One turning vector, and how many ticks it has turned
The counts run from 0 to 1108.
[  5   9  11   7   3   4   2  -4  22   5  -1  12  -3 -16 -14  -5  18   0
  10  12   7  11   1 -11   1  -8 -12  -6  -9   8   9   3 -10   5 -19  16
   0  -8  -4 -14  -2  16  -3   2  14  -6  -3 -20   7  -8   8   4  -9  -6
   5  26  -4  12  17] | 49
[ -4  20   6   5 -17  -7  10  -6   7  14  -2   7   4   3 -11   2  19   1
  12  12  -5  10  -2   0  17 -17 -13  -3  -8  13  11  -3   7  -7 -24   7
  -9  -9  -4 -14   4   9  -7   4  17  -5  15 -21   0 -11   3   7   1   2
  -2   6  -2  15  -3] | 976
[ 16  26  10   3  10   1   5 -10  19   2  -3  11   9  -6  -9  -6  11  -3
  -1  13   8  18  13 -13   9 -24   2  -2  -1  10  -2   4  11  11 -13   6
  15   3  -3 -13   2  -1  -4   4  16   4   0 -12   5   1   9   3 -15   0
  -3  26  -4  -3   4] | 71
[  3   5   2   4   9   6   8 -11  32  19  10  -9  19  -3  -7  -6  12   3
  -7   4   1  -5  17 -15   3 -14  -2  -8  -3   1   8  -1   5   9 -22   8
   3 -13  -6 -15  -2  16  -4  14   8  -1   8  -3  12  -9   6  13 -16  -7
   0   6 -12   0   2] | 577
[ -3  10  12  -7  -1  11   2 -20  21   9  11   3   8   1  -6  -1   9  -3
   1  10   5  22  12  -2  14 -20   1  -5  -6  16   0   1  13  10 -11  -4
   7 -15 -13 -10  -6   9  -5  22  11   6   1   3   9  -5  -6   4 -12  -4
  -3  18 -15  13 -10] | 309
[  7  17  10  14  -3  -4  -1 -11  16  13  -4  13   3  -2 -14 -20  19  -7
 -12   5 -19  11  21 -20 -10  -8   2 -12 -11   7  -1 -13   7   2 -10   9
  -2  -7 -11  -1  -9  12 -15   8  14 -12   7   2   6   2   6   8   2  -2
  -4  24  -6   5 -14] | 758
[ -1  19  13  11   9  -9   2 -12   9   6   6   9   3 -13 -17 -14  12   5
  -6  12  -7   4  10 -21   5  -5  -2  -9  -6  -1   6 -13  -9   5 -16  13
  -1   1  -9 -14  12   2  -3  -3  21 -12   1 -20   2  -5   7   0  -2  -3
   1  24 -10  -3  -5] | 661
[  9  12  -1  10   3   0   5  -3  24  21  -2   7  16  -2 -10  -6  22  -3
   1  11  -4  -5  18 -16  -1 -18  -7  -7  -2   5  14  -6   7  -4 -22  11
  -8 -16   6  -2  -9  17  -8   2  16  -3  15 -12   6 -12   6  21  -6   0
   3   0   0   5   2] | 711
[ -4   6  -3   1   1  -7   5 -20  18  -3  10 -14   4 -13  -3 -11   8  -6
  -8   5 -11  12  17 -17   6  -8 -10  -9 -12   8   6  -2   6  11 -19   2
  14 -10 -11  -9  14  15  -8  -1  15  -4  20  -3   5  -7  14  -4 -18  -5
  -7  15  -6   1  -3] | 264
[ -7   6   3  -3   2  -6   5 -17  32  11  18 -11  11  -4  -9  -8   8   2
   7   9  -3   1   8 -18   4  -7 -17  -6 -13   9  13   1   0   6 -14   9
   7 -15  -7 -12   9  19  -5  13  15  -1   3   1  11 -16  -2   5 -12 -13
  -2  10 -12   8  -3] | 159
[ -1  15  13   7  -6  -4  10  -8  20  21  -1   0  -2  -2  -9  -8  13  -2
  11   8  -5   8   6 -19 -12   3 -19  -5 -15   6  -1   1   1   4 -18   8
  -1 -14  -6 -10  -8  19 -10  17  15  -4   6   6   2   1   5  -3  -8 -12
   5  18 -15   2 -10] | 390
[ 10  10   9   9 -11  12   7  -9  19  13  -5   5   8  -3 -11  -9  14 -10
  -4  10  -5   2  15  -4  -5  -6  -8 -12 -15   3   3  -7   9   5 -22   5
 -10 -14  -6  -4 -16  23 -13  14   9  -9  10  -6  13  -7   8  20  -3  -1
   0   9  -5  10  -5] | 237
[ -4   7   8   3   8  -7  -2  -8  20  11   0  12 -11  -7 -11  -8  11  -3
  -4  -3  -8  15   1  -7  16 -13   0   3 -18   6  10   5  -4   4 -10   7
  -1 -19 -14 -11  -2  19  -9   7  15 -14   5 -11  13 -13  10   6  -1 -10
  -9  17  -6  18   9] | 702
[  7  12   3   2  -7  -2   4 -16  18 -15   0  -2  -1  -9  -9  -9   9 -16
  -5   7 -11  16  15  -6   9 -13 -10  -6 -21  14   8   0  11   7 -11   5
  12  -6  -8  -3   5  18 -16  -3  15  -5  15  -3  11  -9  11   5 -10  -1
 -13  21   3  12   0] | 130
[ -7  16  11  -6  -2   7   8 -13  13  10   3   8  11 -11 -16   6  14   3
   1  18  10  24   1   8  12 -22   4  -7  -7  13   4  -1   5   7 -18   0
  -1  -6  -8 -16   0   4  -6  11  12  -6   2  -8   4 -17  -3  15  -9  -4
  -5  18 -14   6  -2] | 691
[  6  15   4   7  12 -12   1  -4  23  21  -6  13   2  -3 -15  -8  20  -6
   3   6 -10  -2  16 -24  -2 -12  -3  -5  -9   7   9   0  -5  -4 -18   7
  -2 -17   1  -2  -9  14  -7  -6  19  -7  14 -16   4  -8   8   5   1  -7
   1  12  -7   3   5] | 944
[  1  11  14   6  12   3  -4  -6   2  11  -2  19  -7 -19 -17  -6  18   0
 -10  12  -3  18  16  -8   1 -11   5 -10  -1   3  -1 -12  -2   1 -18   1
  -5  -5  -6 -10  -9   8  -7  -3  17 -11   6 -14  -2  -6  10   4 -11  -4
  -1  28 -14   1  -9] | 795
[ -7   3  12   7   5  -1  -3 -11  18  10   9   5  -8 -14 -12 -13  12   7
  -7   4  -6  12   4 -17   8  -5  -3  -4 -10   2   6  -7 -10   8 -15  16
   0  -6 -20 -16   5  16  -1   9  13 -15  -3  -6   8  -8   7  -2  -8 -11
  -3  28 -13  13  -2] | 286
[ -5   7  -2  -1   9  -7  -4 -12  30  16  10  11  16  -2 -15  -4  18   0
  -6  11  -7   3  16 -15  10 -25  -2  -5  -4  12  15  -2   8   1  -5   4
   6 -15  -2  -2   3   9  -6   9  15  -5   1  -1  10 -16  -7  21  -5  -5
  -6   8  -4  12  -2] | 61
[ -4  10   0  -1  -3   4   4 -20  22   8   9  -2  16   0 -10  -5  19  -3
   7  14  -8   7  18 -11   2 -15 -13 -15   1  19  10  -6   8   4 -16  -7
   4 -16  -1   0   0  10  -9   2  13   8  22  -9   4 -10 -10   1  -6   0
  -5   6  -6  15  -9] | 918
[ 15  17   7  10   9  -2   0  -1  14   4  -4  10  -1  -7  -2 -13  15  -7
  -8   7  -1   3  19 -19   8 -24  -8   3  -5  -1   7  -8  13   1 -14  13
   1  -3   4  -6  -3  16  -5   0  22  -6   8 -13   9  -2  19  17 -17   3
  -1  15   2  -1   5] | 850
[ -3  24   1   8 -11  -3  10 -14   8  21  -1   8  12   4 -13   0  22   5
  -5   8  -9  22   6 -10   7 -25   4  -7   6  14  -1 -11  11  -4 -20   2
   3  -5 -11  -9   2  -3  -9   9  12  -1  15  -4  -3   3  -1   2   0   3
 -11  12  -4   8 -16] | 1104
[  5   4   7  11 -10  14   3  -2  12   3  -1   6  -1 -15  -6  -5  17  -1
  -4  15   5  12  13  -4   0 -17 -19  -6  -5   2   8  -7  13   4 -21  11
  -8  -5   0 -12  -3  26  -8   5  12  -3  10  -6  10  -9  11  21 -18   2
   3  13  -2  11   0] | 748
[  1   6   6   6 -16   6   1 -10  18  -3   7   1   5  -2  -2 -10  11  -4
  -7   7  -5   9   6  -7  20 -20 -13   0 -11  10  11  -5  11   5 -13  12
  -2  -7 -11  -9   8  18  -8   8   9  -6   6  -8  17  -7   6  17  -7   2
  -8  11   2  26   1] | 232
[  4  21   9  -3   0  -1  10 -21  23  17  -5  -1  17   5 -18   1  12  -8
   3  10  -3  10  14  -2   0  -8  10 -13 -16   9  -6   3   8   9 -21  -7
   5 -16 -10  -6 -13   4 -12  11  11   0  15  -5   3  -9   3   4  -5  -7
  -4  11 -16  -4 -10] | 448
[  1  26  11   5  -5  -8  13 -15  17  10   3  -4  23   3 -12  -9   6  -3
  -2  16  -4   1   7 -11   2  -7  -9  -9 -14  -2   1  -8  11   8 -15  10
   2   1  -8 -14   8   1  -9  17  14  -4  -3   0   9 -10   5  18  -3  -3
  -7  16 -13  -5 -16] | 997
[  6  15  13   5  -4   4   9 -13  21   1   0  -2  15  -6 -12  -7   6 -11
  -8  13  -5  -1  13  -4   1  -2  -4  -9 -22  -5   6  -6   6  12 -17  11
  -2  -3  -8 -13   2  14 -13  14  13 -14   0  -4  16 -14  14  23  -7  -6
  -4  14  -7   1  -4] | 239
[-10  15   3   6  -4  -9   0 -11   7  18   5  12  -3   3 -11  -2  18   3
  -1   5 -15  13   4  -9  24 -21   0  -3  -5  11   9  -5  -1  -7 -18   0
  -6 -15 -11 -14   4   3  -7  -1  16 -10  16 -23   0 -10   4   0   3  -1
  -5  12  -7  16  -7] | 324
[  2  17  18  12   3  -8  -3  -1   7  11   2  14 -14  -7  -9 -19  19   0
   4   9 -11  12  10 -27   6  -8 -15  -2  -5   6   2 -10  -1   2 -15  13
  -3  -4  -8  -9  -1  11  -3   4  21  -2   3 -15  -1   7   8 -10 -10  -4
   6  25  -9   4 -10] | 150
[  1  33  10   6  -3 -18  10  -9  11   8  -3  12  10   1 -15  -5  12  -6
   1  16  -5  17   8 -15   0 -14  -5  -4 -13   7   2  -2  11   2  -8   8
   8   4  -1  -7   7  -1 -11   6  25  -7  -1   0   1  -5   4   9   0  -1
  -6  26  -6  -5 -15] | 1001
[  6  17   6   3 -11   1   7  -8  20   1  -3   2   2  -4  -6  -5   9  -2
   8   8   4  10   0  -3  20 -15 -14   3 -15   9  12   3   2   5 -20  14
  -2  -9  -5 -18   6  20  -6   6  13  -3   5 -18  10 -12   9   9  -9  -1
  -3  14  -2  20  13] | 465
[ -5   7  16   5 -12  11  -5 -10  12  11   6  12  -3  -6 -12 -11  12  -1
  -3  11  -5  17   9  -4   4  -9  -9  -7 -10  10  -1 -13   7   8 -10   8
  -8 -11 -16  -8  -9  20 -12  21  10 -10  -3   2  11  -6  -2  13  -5  -3
  -4  21 -14  18 -18] | 517
[ -8   2  -1   2  -2   0   1 -15  22  13  16 -11   8  -6  -5  -7  17   3
   1   2 -10   7  18 -21   3 -13 -12 -12   0  12   7  -3   5   3 -20   0
   7 -19 -12  -4   1  16  -4   4  10   4  23  -4   1  -5  -1  -7 -16  -7
  -4  10  -9  11  -7] | 915
[ 11   8  10  10  -4  13  10  -9  18  10  -2  -3  10 -11 -10  -8  13  -6
 -13  11  -2   2  16  -5  -7  -5  -4 -14 -12  -3   4 -11   6   9 -26  10
  -6  -8  -6  -9  -5  19 -11   9   8  -8  10  -6  13  -6  15  21 -11  -4
   1  10  -6   3   0] | 238
[ 10  24   8   4  -1  -5   0  -9  14  10   0  16   6  10  -5 -11  13  -7
  -7   8  -7  19  13 -18  15 -28   4   3  -4  10  -3  -6  23   3  -5   2
   8  -6  -7  -5  -3   2  -8  13  20   2   4  -1   4   4   4   7  -7   6
  -5  18  -3   7 -18] | 721
